[ 17   8   1   5  -3  12   3  -1   7  -9 -11  -1  -3  10   0 -17  11  -5
 -11   3] = Bep
[  5  -8 -12   9  22   5  10  -2 -45  15  -2  -1   6 -11  22  31  30  14
 -28   2] = nodiz
[ -2 -13   5  34   9 -28 -13   0  68 -28  -3  15 -28 -14   5  -4  16 -11
 -13   8] = Piriv
[  1   6  -9  13 -16   5   1   0 -43  23   0  -5   8   7 -23   3 -26  -9
   5  -9] = Beve
[ 25  -9 -23 -26  13   9  -4   6  -2   3   4 -22  26  -8 -19   5  12   6
   0   8] = tus
[ 46 -42   3  -2 -42  -4  14   6 -42  -1   0  41   7  13 -17 -12  -4  -2
   6   3] = Zubo
[-23 -17 -13  -8  11   2  18   7  31 -35   6 -19  14  17 -10  14  -8  14
 -25  -5] = masod
[ 12 -13   3   6   6  12 -16   3  30   0  -4 -13 -10  23   4  12  -9  -8
 -26  10] = tiga
[ 20   1   1  14  17  -4   8   7  79   4  -4   1  12   6   6   8 -19   4
  -4  -5] = Leb
[ -7  -3  -6  22  -3   1  -2  -5   9 -19  -5  -1   0   1   4 -18  14   6
  17   3] = Pek
[  27   19  -12   -8   -9    4   -4    7  -43   -1   -1 -103   -9   10
   15   -4   12    2    7   -1] = mubop
[ 20   1 -11  14  17  -4   8   7  79   4  -4   1  12   6   6   0 -19   4
 -17  -5] = Nad
which: [ 17   8   1   5  -3  12   3  -1   7  -9 -11  -1  -3  10   0 -17  11  -5
 -11   3]  Bep
dup tus:   [6]
which: [ 46 -42   3  -2 -42  -4  14   6 -42  -1   0  41   7  13 -17 -12  -4  -2
   6   3]  Zubo
which: [ -2 -13   5  34   9 -28 -13   0  68 -28  -3  15 -28 -14   5  -4  16 -11
 -13   8]  Piriv
which: [  1   6  -9  13 -16   5   1   0 -43  23   0  -5   8   7 -23   3 -26  -9
   5  -9]  Beve

[ 46  14  -8  31  24  13  20  47 -27  55  18  48  43  51 -19  40   1  -2
  -6  45 -23 -18 -43  32 -52 -45   6 -26 -36  27 -37  29] -> modu
[ 46  21  55  38  25  29  26  54 -37  49  28  38  47  52 -20  31   9   2
  55  55 -27 -16 -52  30 -46 -52   7 -31 -44  19 -37  52] -> dasul
[ 30  47 -16  64  28  86  48  73 -69  14  60 -17  57  44 -21 -12  38  19
 -35  87 -41  -4  87  14  30 -71   8 -35 -67 -20 -24  30] -> fof
which: [ 46  21  55  38  25  29  26  54 -37  49  28  38  47  52 -20  31   9   2
  55  55 -27 -16 -52  30 -46 -52   7 -31 -44  19 -37  52]  dasul
which: [ 46  14  -8  31  24  13  20  47 -27  55  18  48  43  51 -19  40   1  -2
  -6  45 -23 -18 -43  32 -52 -45   6 -26 -36  27 -37  29]  modu

[-18 -93 -63 -90  -5  47] = Penut
[-22 -42 -49 -49 -49  30] = ludok
[11 43 31 41 25 -2] = kose
[  1  56  22  34   5 -14] = kav
[-28 -80 -63 -80 -15  50] = gepul
[  7 -83 -54 -49   4  11] = rabev
[ 39  28 -20  44  31 -58] = vot
[ 50   7 -53  20  57 -33] = loz
[-14  40  29  22  -7  10] = pekad
[-3 42 20 24 17  8] = vutis
dup ludok:   [-49]
which: [-22 -42 -49 -49 -49  30]  ludok

[-25  67 -63 -22   3] : fegef
[-25  67 -63  29   3] : paka
[ 12  53 -92  17  26] : zon
which: [-25  67 -63  29   3]  paka
which: [-25  67 -63 -22   3]  fegef

[ 23  62  11  43  29 -21 -41  23  -3]  Zun
[  7 -26  38 -64  43  13  10  28 -28]  Sut
[ 28  28  46  46  28  46  38  46 -48]  pegul
[12  3 29 82 35 -5 14  8 -2]  Duv
[ 12   3  29  82  35 -10  14  22 -10]  pidod
dup pidod:   [-10]
dup Zun:   [23]
which: [  7 -26  38 -64  43  13  10  28 -28]  Sut

[-42   5  -8  -8  -2 -14  31   0 -13  16  14   9   9  14 -84 -33   8 -11
  43   0 -43  10   5   9  19 -42   3  10  12  -2  -8  26   6   4  87  -2
  -7 -12  -2   8   0  -2  -6] : lag
[-24   8 -14  -7  12 -18  -8   7  -9  11   1  44  -7  21  31 -87  -2   9
 -24  -1 -30 -10  -3  -9  -1 -49  15   3  20 -10 -18 -20  -7  10  32  -2
  12 -41  36   6   3   3  11] : tes
[ 16 -10   9  28   6 -11  17 -19 -12  -9 -31 -12   6   1  20 -77   2  -4
 -71   9 -15   2 -15  -3  -7   5   1  12  20  11 -45 -23 -30  -3  -2  10
   2   1  -2   9 -53   3   0] : mobuv
[  6   4  -9 -21   8 -32   7   6   5  21  13 -35   2  -8   6  12  17  -8
   6  11 -16  14   6  -7   1 -55 -20   0 -32  16   1  18  13  12 -25  13
   0  70   6  14 -21  -7  14] : genu
[-16  13  23 -14  -6   7  20  16  -3  -2  34  30  -5  -2 -89  72 -28  12
 -49  21  -1 -10  31  -2 -17 -31  19   8  -8 -12   2   7  -8   9 -58   9
 -13 -30 -21  12  20 -23   3] : rusin
[ 11   3 -25 -28  -8  -6  -3   7  -3 -22 -16  49   1  18  35 -36  -3  12
 -18   0 -22  15  33   9   8  -6 -28  12 -15 -17  -3  19  -8   1  63  -5
   5  -6  11 -22 -40  17   5] : suv
[ 14   7  -1  27   2   0   5   2   1  19 -14   3  -9   7  -2 -27 -17   2
 -19  -3   2  20 -28   1  12   4 -28 -11 -14   0  -4   3  -1 -16  15   9
   8  22  31  22  22  -7  22] : lum
which: [ 14   7  -1  27   2   0   5   2   1  19 -14   3  -9   7  -2 -27 -17   2
 -19  -3   2  20 -28   1  12   4 -28 -11 -14   0  -4   3  -1 -16  15   9
   8  22  31  22  22  -7  22]  lum
which: [  6   4  -9 -21   8 -32   7   6   5  21  13 -35   2  -8   6  12  17  -8
   6  11 -16  14   6  -7   1 -55 -20   0 -32  16   1  18  13  12 -25  13
   0  70   6  14 -21  -7  14]  genu
which: [ 16 -10   9  28   6 -11  17 -19 -12  -9 -31 -12   6   1  20 -77   2  -4
 -71   9 -15   2 -15  -3  -7   5   1  12  20  11 -45 -23 -30  -3  -2  10
   2   1  -2   9 -53   3   0]  mobuv
which: [-24   8 -14  -7  12 -18  -8   7  -9  11   1  44  -7  21  31 -87  -2   9
 -24  -1 -30 -10  -3  -9  -1 -49  15   3  20 -10 -18 -20  -7  10  32  -2
  12 -41  36   6   3   3  11]  tes
which: [-42   5  -8  -8  -2 -14  31   0 -13  16  14   9   9  14 -84 -33   8 -11
  43   0 -43  10   5   9  19 -42   3  10  12  -2  -8  26   6   4  87  -2
  -7 -12  -2   8   0  -2  -6]  lag

